A single turn carries every row of the set below to another of its rows. Some are shown first; where does it send the rows asked next?
Tuten: [ 31 -21  -1  -4  -4  -2  14 -24  -1 -26   2  -7 -11   8  12   3]
fiv: [ 10 -14  29 -15 -17   6  13  -4  -2 -20  26  14  12  37 -25  21]
fud: [ -7 -40  26  17  -9   1  11 -18   7 -15   6   5  13  34  -4  14]
Teg: [ 23  -6  35 -17 -37  13   3 -36   7  -3  19  23   1  12  -5   0]
dolud: [ -8 -39  19 -14   5  -1  13 -17  16 -10  -7  14  -5  35   6   0]
kop: [ 12   1  17  10 -22 -27   5 -31  31 -10   6  28 -23  27 -10   0]
Vip: [ 23 -34   0 -14   0  -8  13 -26  -2 -29   2  -2 -20  10   1  -3]
geb: [ 23 -26 -11  -3   4  -4  14 -28 -10 -24   2   2 -11  15   3   4]
lidev: [ 23 -14  26  -3 -33   4  10 -43  11   4  26  13   1   5 -18  18]
bef: [  7  -6  23  16 -28 -29  13 -29  27   0   6  24 -10  18  -6  -5]
lov: [ 21 -11  39  -6 -33   3  -1 -37   8   9  11  11   1  15  10  17]
Feg: [ 30  -2  31 -15 -35  -1  -1 -41   8   2  23   0  -5  29  -2   0]
febip: [ -7 -44  19  -3 -23   9  26 -29  18 -11  -2   3  10  36  -2  10]
Mizim: [  1   9  16  11 -14   5  27 -31  16 -20 -10  10 -21  24   1  31]
piro: [  6  -9  15  -9 -17  10   2   9  -2 -10  22  21   0  27 -23  14]
zur: [ 21  -3  37   0 -16  10  -7 -25 -12   7  11   8   4  19  -6  -6]
Tatib: [  8 -17  21  -9 -23   3  15   1  -3 -15  31  22   5  26 -28  13]
vodo: [  1  13  27  -9 -18  -1  34 -28   8 -24   3  -3 -31  25 -13   4]
dip: [ -1 -41  18  -7 -10 -11  18 -29   0 -11   7  -5  17  44   3   8]
Tomak: [  5   0  16  17 -28 -16  20 -26  29 -10  14  19 -16  28 -22 -11]
didi: [ 26 -32   0  -8   4 -13  15 -26   7 -15   2   4 -22  11  10   6]
sadi: [  6  -3  20   7 -30 -17   4 -42  28  -8  -2  26 -20  33 -14  -3]
kerup: [  9   2  18  17 -15 -28  11 -31  23  -3   8  17 -16  27 -22  -7]
Poso: [  2   4   8 -17 -13   4  34 -33   6 -22 -16  21 -15  14  -3  19]
Ganuf: [ 16  -1  15  -6 -20 -11  15 -35  17 -35  -8  10 -16  21  -5  39]
vena: [  4  16  18  -7 -24   0  28 -36   5 -28 -11  -1  -1  25   1  23]
madus: [  8 -14  16 -12 -29   9  20   7  -4 -11  16  18   7  33 -22  16]
zil: [ 10  -9  18  -9 -18   3   5   4 -15 -21  17  19  11  26 -18  12]
tigon: [ 15 -25  -3  -5   5   1  15 -38  -7 -16   5  -2 -15   8   9  13]
buga: [ -8 -34  -3  -2 -21   1   4 -31   5 -17   4   4  19  37 -10  14]

Tatib goes to geb
Feg goes to fud
And these:
dip goes to Mizim
Vip goes to kerup
lidev goes to buga
vena goes to lov
Tomak goes to zil
sadi goes to fiv
zur goes to dolud
madus goes to Tuten

A single turn carries every row of the set below to another of its rows. Some are shown first; where does it send the rows asked next?
bamo: [-38  13 -15  10   0 -11   7  -7  -2   6   5  25   3 -15   9 -16   1]
vipor: [-29   5 -23   4 -17   4 -19  -7   2   2 -27  20  13  -9  -2   7  -5]
zare: [-29   3 -22   8 -18   2 -19  -9   0  -1 -26  21  16  -8  -3   6  -6]
vuzi: [ 15 -12   2  10 -23  11 -21   2  -4  -2  -2  -9   6 -18 -10 -11   0]
kilu: [-23  21  -3  19  11  16  23 -11  -5  16  -4  -1  19   3  -4   0   8]
gup: [ 24   9 -10   4  -2   3  38  -4  -3   6  -4  24   1 -15  -2  -5  11]
duz: [-26   6 -23   9 -16   0 -17 -12  -2   0 -26  24  18  -9  -2   5  -5]
relu: [-28   8 -24   2 -16   2 -19  -9   0   5 -28  21  14 -11  -1   6  -4]
Laza: [-41   4 -11  19  -3  -9   7  -8   0  -4   7  24   7 -12   4 -16   0]
Seb: [-27  14   1  23   7  19  22 -10  -3  12  -2  -3  19   6  -7   2   7]
Povi: [-25   9 -25   6 -15  -1 -17 -11  -2   3 -27  23  16 -10   0   5  -4]
zafa: [-31  11   0  15   5  23  21  -4   0  15  -2  -6  15   7  -7   5   7]
Zifak: [-43  11 -16  -1  -2  -6   5   0   3  11   5  19  -3 -15   9 -13   0]
lut: [ 24 -24   1   3 -16  20  12   3  15  -7   3  14   6  -2 -10  -6   5]
zunes: [ 14  -7  -1  -2 -22  12 -22   6  -2   8  -3 -12   0 -20  -8  -9   1]
mulu: [ 23 -18  -4 -14 -15  23  11  10  17   6   1  11  -3  -5  -5  -3   7]
digu: [-24  23  -5  11  10  18  22  -8  -3  22  -5  -4  14   3  -2   1   9]
Geg: [-47  -3  -9  15  -7  -2   5  -2   5  -5   8  18   2  -9   2 -11  -2]
vamu: [ 21   3  -6  -4 -17   7 -21   3  -6  13  -4  -8   1 -24  -3 -13   3]
sifes: [  7 -11  -4 -10 -13  22  32  14  13   4  -2   9 -13  -8  -9   7   8]
soku: [-49   2 -11   2  -7   0   3   2   8   4   6  15  -5 -12   4 -10  -1]
Kes: [ 17   6 -12 -15  -5  12  35   7   5  14  -5  16 -11 -15  -1   2  11]
ruli: [ 24   5  -5   6 -15   2 -18  -3 -11   7  -4  -3   8 -24  -4 -17   3]
saf: [ 34 -15  -2  11  -9  11  15  -5   7  -6   3  22  12  -5  -7 -13   7]
Zato: [-30  17  -2   8   8  22  20  -3   0  21  -4  -7  12   5  -4   5   7]
posis: [ 31  -4 -10 -17  -8  14  12   4  11  14  -1  16  -2 -11   0  -9  10]
fozem: [  9 -18   1  10 -14  19  35   6  10 -11   0  13  -1  -4 -15   5   5]
Fil: [ 22  -5   0  15 -18   5 -19  -3 -10  -1  -2  -4  11 -20  -9 -15   1]
sobu: [ 38  -1  -9  -3  -5   7  15  -5   5   7   0  24   8 -10   0 -14  10]
Tomeg: [ 19  -7  -2  19  -7   7  38  -4   0 -10  -1  23   7  -8 -11  -3   8]

vuzi goes to vamu
digu goes to Seb
And these:
Kes goes to Tomeg
Laza goes to soku
saf goes to mulu
duz goes to vipor

A single turn carries every row of the set below to another of its rows. Some are shown first; where does it send the rows asked next?
libo: [ 14  18  -3   0  16   4  16   3  23  12  29  -1  10 -10 -14  24  -6 -14
  -1  13 -17  27 -11  10  12 -23  16  39 -15 -16  23  25   9 -28   1  28
   8   5  30   9 -35  20  -3  30   4   9   6]
tifor: [  0  -4  -2  27  18   2  15   3  14  -4  -1   3 -19 -20   7 -11   5 -14
  10  -5  18   2  18  23  20 -10  17  36 -30  -3  35  -5 -26 -33  11  29
  11  14  -6 -11 -15   5 -13  14   1  16  17]
kova: [ -1  11   1  -1  17  -8  25  -7   6 -24  39   8   6  20 -10   7  -6  -1
 -33  -2  17   3  -2  22  13 -14  10  36  -4 -18  16  -1 -10 -10  -5   8
  -1   8   7 -12  -3   1  26  31  -5  23 -30]
suv: [  8   0  -5  17   4  12  28  -2  15 -19  17   3  14   9  -9  17  11  -3
 -14 -19   4  -1  -1  17   5 -13  14  44  21 -43  10 -11 -12 -25  -9  20
 -26  -4  17   3   5  11  -7  35  23  31  -6]
Fep: [ 11 -11 -12  25  22 -14  20   5  10  -4   6  15  -6 -18  13 -12   9 -28
  -1 -11  14   4  11  20  17  -5  21  37 -17  -3  20 -20 -25 -27  13  34
   9  15  10 -13 -21  10 -27  23  -4  12   8]
fif: [ 22  -2 -15   2   3 -28  19  -4   5   4   2 -12 -13   5  -1 -10   2   2
 -13  16 -11   9   3  34  11 -20  -1  14  -2 -30  32   2 -47  -6  11  27
   7  -3  10  18   3  12 -11  23 -13   8  -1]
Gal: [  6 -11 -17   8  20  -7  20  10   9  -7  -5  -7   1   6  14  -6   9   4
   2 -20  22  -5 -26  -3  34   0   6   3 -17 -11  39 -15 -19 -15 -15  13
   4   3   0  29   8  -7 -13  26   0   4   1]
nuzad: [ 16  -6  -2  10  27  21  17   1  26  15   8  11  19  -3 -14  12   9 -20
 -12 -23  -3  33 -16 -12  11 -12   9  19   0  -3  25  18   9 -22 -19  35
  -4   6  13  12 -25  28 -27  19  20  13  11]
kerit: [ 11   3  -4  23  46   3   8   0   2 -14  -7 -13  21   6  -5 -12  26 -20
  -3  10  -3   9   1  11  23  -3   8  13  -5 -15  16  -6   5 -12  24  32
   0  -5  19   5   0 -12   4 -11  -8   6  -5]
buvu: [ 22  18 -11  16  42   4  19   6   4 -12   4 -17  16   3  -6   0  18 -14
  -7  17  -3  -2  -3   8  27   3  -2  10  -9  -3  20 -11  -3 -18  18  48
   2  -8  32   8   6  -4  -7   1 -16  17  -1]
Vuvu: [  9   9 -15   4   8   5  16   7  24   4  38  10   6   3  -9  19   4 -22
 -18  -1  -9  22 -18   8  22 -18  18  25 -16 -21  49  15 -22 -12 -30   8
   9   9  -3  19 -32  25 -19  27  20  23  11]
Zuro: [  7  -9 -11  12  28  -3  14  11   5  -8 -18  -6   6  19   9 -13  11   3
 -10 -21  15 -17 -19  -1  30  -8  21   1  -8 -29  37  -5 -17 -14  -7  24
   2  11 -15  27   3   7  -4  11   0  -2  -6]
fogi: [ -7  12   3   7  15  24  25 -30  -1 -15  21  -6  20   4 -13  -1  12 -23
 -27 -10  15 -13 -19   6  44 -23   1  21  -4 -13  18  11 -11 -32  19  10
   0  -6  -6  -4 -27  40 -21  18  14   2  13]
veke: [-14  18  -9 -15  20  23  14 -28   5 -10  16 -18  13  -7 -39   4   7 -18
 -20   4   6  -1   7   6  -7 -13  15   5 -18 -19   0  11 -19 -31   7  18
  -5   7 -10   9 -19  26 -15  13  -2  16  12]
kod: [  8  -6 -14  -2  16  23  19  -3  12 -25  28  -2  -2  10 -16  -3   9 -20
 -33 -17   8  18   0  20   9  -8 -22  25   6  -5  29  -7 -23  -9 -19  17
 -13   0  -7 -13  16   4  -1  28  16  40  -5]
fefop: [ 22   6 -22   2  -3  -8   6   3   7  -5   0 -31 -17   2   3  -7   8 -12
  -2  17 -13  -1   2  48  19 -23  -2  16  -8 -26  39  -1 -40 -17  19  27
  11  -7  -3  14  -8  12  -2  17   3  10   3]
luga: [-25  12   3 -12   4  20  20 -15   8 -15  13 -17  17 -13  -7   4  14   0
 -29  -5  14  22 -14   5  15 -20  -2  15  -3 -28  25  26  -7 -19  33   0
   1 -14  -4   3  -3  18 -14  22   1  -2  16]
mida: [ 17   3  -2 -11  20  15  28  -7   7  -5   3 -16  -2   6 -10  10 -11   0
  -6 -22  16   4   3  20  10 -25 -12  34   1  -1   9  -1   0 -36  -6  31
 -23   4  10 -13   6  21  13  46   4  15 -19]
saniv: [ -9   5 -29  -6   3  10  -4 -22  11 -19   9 -23   2  -1 -12   5   6 -30
 -22  -3  -7   6  -5  -9  24 -14  12  16 -21 -25   2   8  -4 -29   5 -13
 -15   7 -17  -3 -17  20 -16  36   6  -3  13]
gir: [ 22   6 -12 -14  26  -4  13  -4  14   7  26  -6  11  13 -11   9   5 -20
 -29  -1 -15  37 -22   1  21 -21  -5  10  -9  -1  37  32   8  -4 -13  23
  13   4   4  16 -18  23   1  25   4  -4 -12]

fefop goes to kerit
libo goes to nuzad
fif goes to buvu
And these:
saniv goes to luga
kova goes to mida

